Here are some numbered points:
[ 1.02  0.33  0.35  1.69 -2.42 -2.51 -1.26  0.95] 0
[ 0.14 -0.58 -0.13 -1.05  0.81  1.23  0.94 -0.12] 1
[-0.76 -1.1  -1.16 -0.61  1.35  0.39  1.56 -0.33] 2
[ 1.35  0.97  1.36 -1.21 -2.4   0.58 -3.25  0.11] 3
[ 2.38  1.02 -0.4  -1.   -3.83 -0.47 -4.39  2.  ] 4
[-0.2   1.28  0.33 -0.12 -0.19  0.24  0.23 -0.97] 5
[-0.13 -0.31 -0.88 -0.24  1.07  0.93  0.52 -0.58] 6
[-0.4  -0.13 -0.12 -2.18  1.59  0.04  0.68  0.61] 7
[-1.25 -0.23  0.03  0.13  1.99  0.92  0.31 -1.14] 8
[ 0.62 -0.14 -0.3   1.06  0.57  0.28 -0.15 -0.08] 9
[-0.46 -0.53 -0.2  -1.52  1.17  0.16  1.43 -0.29] 10
[ 0.3   1.15  1.27 -0.37 -1.01 -1.01 -0.07  0.13] 11
[-0.54 -1.09 -0.15  0.5   0.94  0.11  1.06  0.06] 12
[ 0.    0.08  0.73  0.78 -0.28 -0.24 -0.58 -0.12] 13
[-1.55 -2.2  -0.9  -0.77  2.15  1.54  1.59 -2.59] 14
[ 0.24 -1.35 -0.41  0.14  0.38  0.97  0.63 -0.3 ] 15
[-1.81 -0.75  0.97 -0.46  1.43  1.    0.54 -1.08] 16
[-0.85 -0.33 -0.64 -2.36  1.5  -0.43  2.08  0.45] 17
[ 0.49  1.07  0.48 -0.25 -1.23  1.16 -0.61 -0.32] 18
[-3.35 -3.22 -1.06 -2.3   3.08 -1.13  3.4  -2.23] 19
[ 0.77 -0.17 -0.11 -0.26 -0.86 -0.42  0.74  0.44] 20
[-0.01 -0.36 -1.57  1.23  0.8   0.17  0.68 -0.02] 21
[ 0.01  0.55  0.13  0.59 -0.38  0.19 -0.5   0.46] 22
[ 0.84  0.72  1.19 -0.87 -1.29 -0.61 -1.41  0.8 ] 23
[-1.54 -0.54 -0.07 -0.33  0.42  0.51  2.15 -1.61] 24
[ 1.33  0.84  0.79 -0.16 -1.82 -0.92 -1.2   1.41] 25
[ 0.38  0.81  0.47 -0.11  0.01 -0.46  0.2   0.1 ] 26
Which five points above are nearest to each new point by angle? Their numbers follow each, nearest first.
[-0.43  0.56  0.64 -0.49 -0.03  0.34  0.22 -0.55] 5 16 24 18 11
[ 0.16 -0.86 -0.93  1.2   0.34 -0.03  0.43  0.24] 21 9 12 15 2
[-0.44  0.19 -0.16  0.13  0.86 -0.12  1.03 -1.07] 24 8 14 19 2
[-0.24 -0.41 -0.79  1.26  0.31  0.07  0.38  0.53] 21 9 12 15 2
[ 0.5   1.55  0.11 -0.36 -1.15  0.88 -0.57  0.46] 18 3 4 22 25
[ 1.61  1.69 -0.56  0.71 -2.88 -0.78 -3.92  1.54] 4 25 3 23 22
[-0.1   0.35  0.24  0.79 -0.6   0.83 -0.77  0.06] 22 18 13 3 4
[ 0.04 -0.28 -0.34 -0.28  0.77 -0.51  1.39  0.48] 17 10 2 12 19
[ 0.2  -0.92  0.01 -0.64  0.2   0.56  1.05  0.26] 1 15 10 2 17
[-0.23  1.68  1.08 -0.67 -0.16  0.04 -0.99 -0.76] 5 11 18 3 26
[-0.68 -0.48 -0.27 -0.35  1.39  0.53  0.87  0.21] 2 10 12 6 8
[ 1.19 -0.11 -0.17  1.11 -1.32 -0.7  -1.04  0.8 ] 0 25 4 22 23
[-1.44  0.07 -0.59  1.24  1.24  0.57  0.63 -1.68] 8 14 24 16 6
[-0.31  1.13  0.73 -0.78 -0.54  0.76 -0.23  0.02] 18 5 3 11 23
[-1.07  1.41  0.41  0.44 -0.04  0.15  0.29 -0.23] 5 22 26 11 24
[ 0.58  0.67 -0.88  2.4  -2.03  0.75 -3.01 -0.12] 22 4 13 3 0
[ 0.58 -0.46  0.21  1.18  0.09 -0.19  0.5  -0.22] 9 21 12 13 15
[ 0.36  0.57  0.42  0.09  0.37  0.19 -0.29  0.08] 26 22 18 5 23
[-1.11 -1.75 -0.36  0.63  2.08 -0.24  1.1   0.04] 12 2 19 14 8
[ 0.47  0.67 -0.47  1.29 -1.06 -0.83 -0.77  0.71] 0 22 25 4 13
[-0.17 -0.53  0.33  1.14  0.78  0.75 -0.78 -0.61] 9 8 13 16 15
[ 0.25  0.79  1.04 -1.45 -0.74 -0.7  -0.6   1.2 ] 23 25 11 3 4
